128 stands for zero in the data rows.
Here are some points, one per row:
[115 116  91  90 151 156 156 139 124 118 110 148 105 130 144 144 134 132
 151 134 158 161  92 141 154 164  99 131  95 117 150 102 169 187 144 176]
[152 115 149 143  93 124 127  98 116 167 136 151 161 104  93 169 131 121
 142 105  77  71 135 176 131  75  86 143 129  94 116 142 113 184  96 163]
[155 117 107 130 127 116 133 108 109 131 148 149 122  81 107 186 126 147
  92 135 115 137 165 125  84 115 146 158 147 128 135 140 131  97 122 130]
[114 149 146  91 111 104  92 120 123 128 119 126 123 135  99  93 138 163
  91 146  96 122 164 177 138 165 174 157 103 149 122 177 110 124 131 118]
[166 133 133 105 114 120 149 136 175 114 126 160  90 115 138  83 131  77
  77 185  98 109 149 175 127 109 134 109 150 110 109 135  90  85 127 162]
[132 140  86  86 136 115 115 116 179 138 128 126 116 102 155 134 104 108
 155 153 147 137  98 138 158 145 189 170 118  95 114 122 161 152 111 166]
[143 143 109 142 126 111 151 146 152  93 110 128  98 128 127 111 134 132
 110 120 124  89 154 116 128 116 132  82 161 129 122 118 122 112 138 127]
[131 113 142 106 108 144 118 114 103 177 130 115 137 115 143 163 113 108
 151  98 100 112 148 126 113 119  94 142 139 119 164 130 136 114 123 140]
[ 89 138 151 123 119 110 119 136 104 130 136 147 106 120 103 105  97 155
 103 146 123 117 155 138 141 165 128 138 102 155 112 151 122 174 153  99]
[182 117 126 138  76 132  92 148  94 136 100 162  71 100  89 166  89 186
 109 191 126 108 172  96 113 132  88 135 105 118  91 172 116 109 111 143]
[110  85 100 110 104 104 162 119 135  99 121  81 115 108 165 133 130 124
 146 164 161 147  90 147 153 151 163 162 101 111 126 109 136  97 101 138]
[129 118 124 143 182  92 156  67 143 107 111  91 102 166 147 130 139 138
 121 157 163 162  97  92 136 142 140 107 121  76 124 134 156 135  87 138]
[138 141 138 187 141 149  85 167 156 138  97 112 150 100 135 128 157  86
 115 131 126 143 102 127 128  99 153 102 130 122 119 102 100 103 127 125]
[138  96 119 158  90 156 143 117 101 155 132 171 142 103 138 140 129 159
 138 101 111 115 145 129 117 124 103 126 147 108 168 153 135 135 129 139]
[128 139 152 165  85 143 160 104 131 147 148 157 148 102 112 152 168 132
 156  97 132 131 136  91 101 130  94 124 122 112 142 120 131 142 136  97]
[145 101 144  93 110 165 107 126 103 134 127  97 128  97 117 163 125 152
 146 101 137  96 146  90  96 151 101 131 119 123 159 141 133 124 127 120]
[136 160 125 140 138 143 106 159 169 110  82 126 119  93 122 106 110 135
  96  97 103  96 103 104 146 107 153 118 173 108 120 123  93 143 108 145]
[ 91 152 143 135 121 144  87 154 118 164 182 123 150 146 100 113  95 119
 134 113 106 155 120 143 142 133 125 138 118 137  94 138 144 145 138 121]
[114 161 137 121  73 106 119 114 130 107 180 160 137 176 116 121 102 125
 103 110  99 140 125 150 147  90 157 129 119 161 101 150 116 169 106  85]
[157 117 142 134 146 112 116 157 156  98 133  88 120  87 138 112 131 102
 103 140 111 121 144 180 115 100 119 106 144 137 122  93 144 114 134 136]
[140 165 163 102 172 146  92 130 159 127 110 146 126 105 132 111 117 110
 144 107 119  83 100 142 150  99 137  99 171 118 142 112  88 128 107 155]
[ 87 111 162  83 170 134 113  99  82 124 134 119 144 141 119 107 107 112
 122 137  88 106 149 163 130 163 123 138 118 127 116 165 128 138 137 107]
[108 141 146 118 158 144  90 117 115 158 149 154 153 134 118 102 122 108
 101 145  98 133 112 175 139 137 144 156 133 136  87 177 107 158 130 117]
[ 96  89 105 110 147  61 173 137 106 104 110 111  93 127 146 164 130 129
 134 158 150 160  99 103 141 171  95 119 112  99 119 109 148 142 123 137]
[ 89 175 166 152  93  96 100 122 117 139 182 120 100 110  99  97 109 133
 131 147 132 134 132 149 126 152 163 184 130 151 112 155 135 135 115 104]
[105 113  94  86 133  93 114 139 114 133 107  93 115 145 139 174 137  86
 151 154 172 133  91 133 158 152 119 135 101 113 115  95 156 118  98 128]
[131 109 167 137  72 156 156 132 117 175 153 142 171 119 134 141 164 127
 180 117 128 161 127  81 124 143 101 149 163  95 164 108 131 136 165 122]
[128 103 121 180 157 147 151 167 127 112 108 162 113 127 119 119 160 114
 159 112 139 121 136  99 124 105 157 109 142 123 149 117 139  92 162 130]
[106 161 133  92 153 115  88 113 129 126 146 105 118 160  93  91 136 163
 106 165  90 126 137 126 163 131 132 188 129 171 114 166  85 124 124 126]
[114 147 147 104 103 141  86 102 125 131 142 117 144 181 120 116 108 112
 116 118  99 132 115 163 127 132 183 167 141 132 104 149 103 161 128 102]
[117  90 128 157 167 126 111 146 111 138 178 102 152 168 115 128  97 134
 138 130 120 156 137  85 109 150 163 126  92 139 133 152 133 153 165  89]
[ 96 119 142 143  97  90 155 120  85 118 154  98 140 135  83 107 103 135
 112 141 115 151 143 144  95 123 175 136  94 178 103 134 148 111 126 111]
[146 126 125 157 122 173 125 157 147  88  89 145 106 148 117  95 182 132
 154  81 123 116 114 105 143 126 107 122 153 121 122  89 107 136 148 115]
[117 136 118 127 137 129 118 104 143 116 103 121  92 148 148 147 127 167
  87 164 184 133  98 159 153 114 138 131 108 101  90 110 185 104 103 151]
[179 178 131 116  99  86 128 115 146 172 123 139 173  97 137 151  93 142
 137 193 110  89 153 135 120 104 133 167 146 155 101 141 121  85  83 112]
[139 135 120 113 122 134 125 103 120 181 124 114 121 134 145 167 122 132
 121 103 132 120 156  87 103 135 130 152 150 143 143 134 116  72 127 129]
[120 101 128 190 172 109 116 161 118 125 113 153  91  95 121 131 130  80
 127 151 118  83 139 137  95 107 108  99 126 113 130 111 132 138 126 127]
[127  84 117 185 115 175 161  76 135 179 111 119 125 127 150 142 145 144
 142 109 128 116 127  94 106 139 127 129 167 153 162 136 115 156 135 103]
[122 129 110 169 145 145 132 146 162  91 109  90 103 151 141 121 160 116
 124 126 120 140 130  92  91 113 166  94 156 144 162 123 123  95 134 107]
[148  88 132 141 176 125  72 174 104 112  95 109 106 121 161 149 104 103
 130 133 106 100 173 119 120 130 145  98 150 117 133 138 134 104 132 173]
[110 100 158 132  86 156 156 140 126 129 141 132 154 158 120  92 114 163
 127 112 141 167 102 170 130 147 170 152 118 183 125 148 123 118 170 111]
[127 162  97 108 143  92 191  91 149 109 119 146 145 144 132  93 157 145
 154 107 174 156 119 163 147 110 122 120 122  96 133 110 160 168  78 140]
[109 153 146 151 167 154 107 121  98 119 180 176 149 129 121 110  99 161
 165  84 120 154 137 107 162 142 111 116 112 107  80 181  91 159 151 122]
[122 111 144 110 116 146 165 108 106 170 127 115 161 110 135 153 153 123
 150 100 142 121 139 125  89 123  90 124 136 148 160 110 133 124 145 111]
[123 116 103 109 117 115 156 125 128 139  95 143 115 158 155 133 158 123
 154 138 161 152 105 134 142 164 157 104 103 105 117  97 165 146  94 142]
[ 86 146 133 140 143  85 172 108 102 111 150  76 158 152 101 103  90 152
  94 130 151 125 163 115  95 115 175 151 113 172  87 151 139 106 144 115]
[ 99 150 134 135 141 118 121 101 111 137 159 117  99 151 104  93  96 134
 132 124 134 152 152 125 136 154 114 139 131 155  88 157 105 136 144  99]
[137 110 111 175 152 143 114 146 130 118  85 129  88 130 135 115 153 119
 141  82 115  90 123 127  93 137 164 105 156 129 134 100 125 129 119 126]
[114  96 101  96 124 110 116  99 160 123 109  91 123 141 154 125 119 100
 144 155 152 124 107 172 153 132 135 125  91  92 156 127 165 132  99 146]
[145 113 142 151 119 169 124 170 141  99 113 113 120 115 137 117 152 110
 160  89 107 117 137 111 115 137 176  99 142 104 146 105 139 127 139 141]
[146 151 103  98 157 122 123 115 151 104  84 144 143 150 159 140 117 117
 135 146 139 138  85 159 145 169  97 140 100 105  96 123 149 132 100 173]
[123 140 107 119 149 140 136 159 154 143 119  77 100 157 160 101 132 113
 129 127 128 101 120 134 101 107 125 106 176 139 157 110 112 119 158 149]
[159 173 126 132 127 115 128 159 157  96  96  80 103 105 123 126 131 129
  98 142 123 119 156 125 130  91 158 118 148 154 108 113 122 113 123 133]
[143 113 106 129  97  90 152  96 137 100 138 158 109 138 142 135 139 157
 144 130 175 116  96 171 174 129 185 122 101  93 126 120 160 108 101 158]
[149 138 183 127 170 120 130 147 156 110 135 143 119 119 145 131 162  98
 183  97 133 137 126 104 156  88 159 104 140 153 159 121 118 124 130 135]
[105 101 149 106 120 169 131 125 104 120 149 112 134 173  96  93 100 142
 144 128 108 140 128 142 132 164  94  94 103 138 119 139 128 140 163  89]
[122 181 145 101 131  99 135 119 110 149 140 143 152 143  95  96 106 133
  86 127 104 131 136 169 133 139 183 149 122 141 113 135 126 135 131  95]
[117 182  74 142  85  97  65  73 153 127  80 120 151 107 151  91 116  94
 122 113 165 126 113 163 164  77 174 151 118  72 115 122 161 160 146 160]
[155 177 151 137 128 145 117 151 174  97  92  82  95 112 124 105  99 102
  99 125 103 102 109  92 161 115 107  97 143 132 123 141 110  91  91 124]
[122 122  93 137 128  87  85  78 174 133 102 184 126 116 153 146 124  85
 165 162 111 128  94 157 152 132 145 113  86 125 109 118 173 150 119 168]
[149 164 116 136 167 100 113 161 156 122 149 146  87 107 118 125 134 109
 107 111 136 118 147 111 133  93 139 108 165 135  98 127 112 102 119 159]
[166 126 131 137 107 132 162 105 114 128 113 158 165  93 104 147 138 170
 105 114 116 116 139 155 109  97 123 160 114 124 155 124 128  95 130 117]
[126 110 135 172 128 158 148 156 146 111 124 187  91 101 131  80 170 117
 162 108 137 113 115 106 120 123 132 104 154 120 128 119 128 130 139 134]
[126 124 141  86 148 154 132 106 109 166 119 155 137 113 141 161 111 131
 149 119 148  94 129  96  82 140  99 160 148 133 166 124  88 150 144 133]
[109  90 142 125 125 143  90 105 103 127 129 101 120 163 118 110  86 149
 136  97 113 139 120 151 110 174 130 105 121 162 120 141 119 168 152  96]
[155 100 126 165 139  98  98 156 114  86 111  97 124 138 132 127 138 123
  84 190 135  92 185  83 125 146  82  92 140 138 103  97 139 106 149 137]
[131  89 113 127 103 141 131 131 110 159 122 183 160 125 140 164 149 140
 100 120 130 125 124 114 106  87 113 137 122 146 157 136 117 105 137 116]
[116  95  90  92 140 114 151 148 119 101 128  74 134 124 146 144 141 139
 155 154 153 155  87 135 155 170 102 119 102 110 131 101 152 114 110 142]
[108 157 155 137  95 122 131 139 112 138 164 120 133 164 101  97 111 136
 137 134 138 147 125  96 120 145 104 139  91 146  81 131 104 185 169 110]
[143 114 125 169  97 147 151 110 110 156 123 169 152  85  96 175 144 163
 121 103 123 109 145 147 130 117  96 100 115 123 129 129 124 129 143 126]
[115 104  91 122 160 153 155 112 122 125 149 160 146 113 147 126 144  77
 142 140 164 156 111 131 180 164 102 116  92 125 144 103 167 171 104 182]
[166 142 130  77  86 130 142 105 114 136 138 123 127 102 118 152 124 143
 118 109 124 117 162 145 107 135  99 154 132 127 138 122 117  76 136 131]
[146  98 134 120 156 152 133 171 139 109 137 136  93 162 125 118 165  86
 155 112 129 131 134 132 111 133 109 109 151 121 163 101 114 106 156 144]
[ 95 138 136 152 116 144 113 105  96 139 156 150 151 158 108  84  92 133
 148  99 114 171 104 146 165 147 125 128 119 153 137 142 119  70 138  95]
[152 108 136 157 115 119 140 170 139 110 135  99  86 126 174  99 142 106
 131 143 124 135 140 138 116 102 151 125 144 127 160 119 127 110 142 132]
[124 162 116 178 148 106  89 171 149  84  99  92 113 135 107 150 118 119
 102 157 120  98 137  94 126 126  79  88 154 126 116 143 112  99 119 128]
[152 157 112 152  99 133  79 100 163 150 143 134 144 105 122 117 141 188
  85  88 125 143  99 102 119 104  77 135 150 140 139 132  98 124  89 111]
[112 102 101 102 114 114 152 148 133 102 104 153 151 117 158 135 159 114
 167 145 170 162 118 137 180 133 117 126 107 113 116 120 165 176  92 124]
[103 113 164  73 119 173 139 149 113 138 132 176 119 157  94 119 111 138
 140 116 125 166 142 141 109 166 140 122  94 145  70 122  94 148 168 116]
[132 111 126 131  93 122 121 110 140 157 139 153 139 109 148 130 120 149
 104 118 119  92 118 142 103  95  73 147 135 134 155 138 122 133 113 116]
[148 119 122 118 109 141 155 112 123 153 144 136 154 143 144 155 156 133
 139 105 151 137 127 111  85  98 111 158 144 153 168 125 108 138 154 116]
These points spread out most along one direction. Where along it does each point below lie, from 0 to 99? The average is 50, and the first point in the table lies past the average. One standard deviation of the points above along it is 16.
[133 133 130 145  95 121 134 139 141 168 134 128 136  95 144 143 115 156
  92 135 114 110 140  87 110 109 113 190 122 135 141 136 137 102 126 130] 43
[ 88  82 122 137 154 160 159 149 133 132 153 173 162 153 110 114  96 175
 150 114 104 158 177 156 123 171 132 125 130 108 107 135 138 145 164  95] 32
[105 155 146 168  95 133 112 135 117 118 175 107 156 170  91 106 106 128
 115 117 148 150  68 129 126  95 141 145 116 179 122 176 116 149 103 117] 28
[ 85 134  97 122 158 110 184 136 122 124 146  86 114 144 157 164 153 127
 126 173 141 161  99 103 147 114 130 150  83 107 116  83 158 112 109 132] 67
[193 137 122  74 154  99 174 143  80 152 153 121 133 100 112 169 128 147
  84 142 127 105 163 107  98 116 113 157 129 118 112 134 150  99 149 131] 45
[ 91 117 105 135 127  94 161 123  91  89 120 110 112 143 177 149 156 161
 160 175 144 166 111 124 119 161 133 103  98  84 150  94 142 126 121 138] 69
[133 107 170  66 171 141 138 163 128  98 122 109 106 118 145 157 142  83
 125 144 136 112 146 111 141 122 106  98 155 161 133 116 137 103 181 152] 63
[151 103 111 144 134 181 160 108 106 136 137 121 174  95 131 147 157 177
 121 119 140 131 138 114 107 132 103  88 132 141 165 143 124 147 167 120] 46
[123 149 133 119 133 140 117 103 129 169 129 151 181 117 134 165 141 112
 133 106 110 147 122  68 110  89 122 137 145 123 172 126 104 146 117 107] 45
[121 138 124  84 199 151 131 114  91 128 139 160 173 171 101 105  92 141
 106  94  97 163 138 131 144 140 140 105 154 128 113 147 110 165 152 112] 30
[122 131 106 108 173 142 131  95 172 125 111 104 137 172 137 145 114  83
 144 127 165 157 129 173 165 166 105 143 115 107 165 107 126 157  83 177] 68
[160 127 145 109  93 145 125 123 136 127 118 118 165 102 116 137 131 151
 104 126 122 123 121 124 103 108  92 148 112 134 159 138 135  89 117  99] 43
[131 161 151 114 104 112  77 184 156 122 130 117 110 117 114 122 144  94
 122 127 111 119 118  97 141 107 142  96 143 114 141  97 118 120 107 135] 60
[160 178 127 167 145  94 111 140 134  99 127  95 108 134 148 108 138  81
 105 147 140  83 128 102 138 102 116 109 142 135 131 129 111 112 103 104] 62
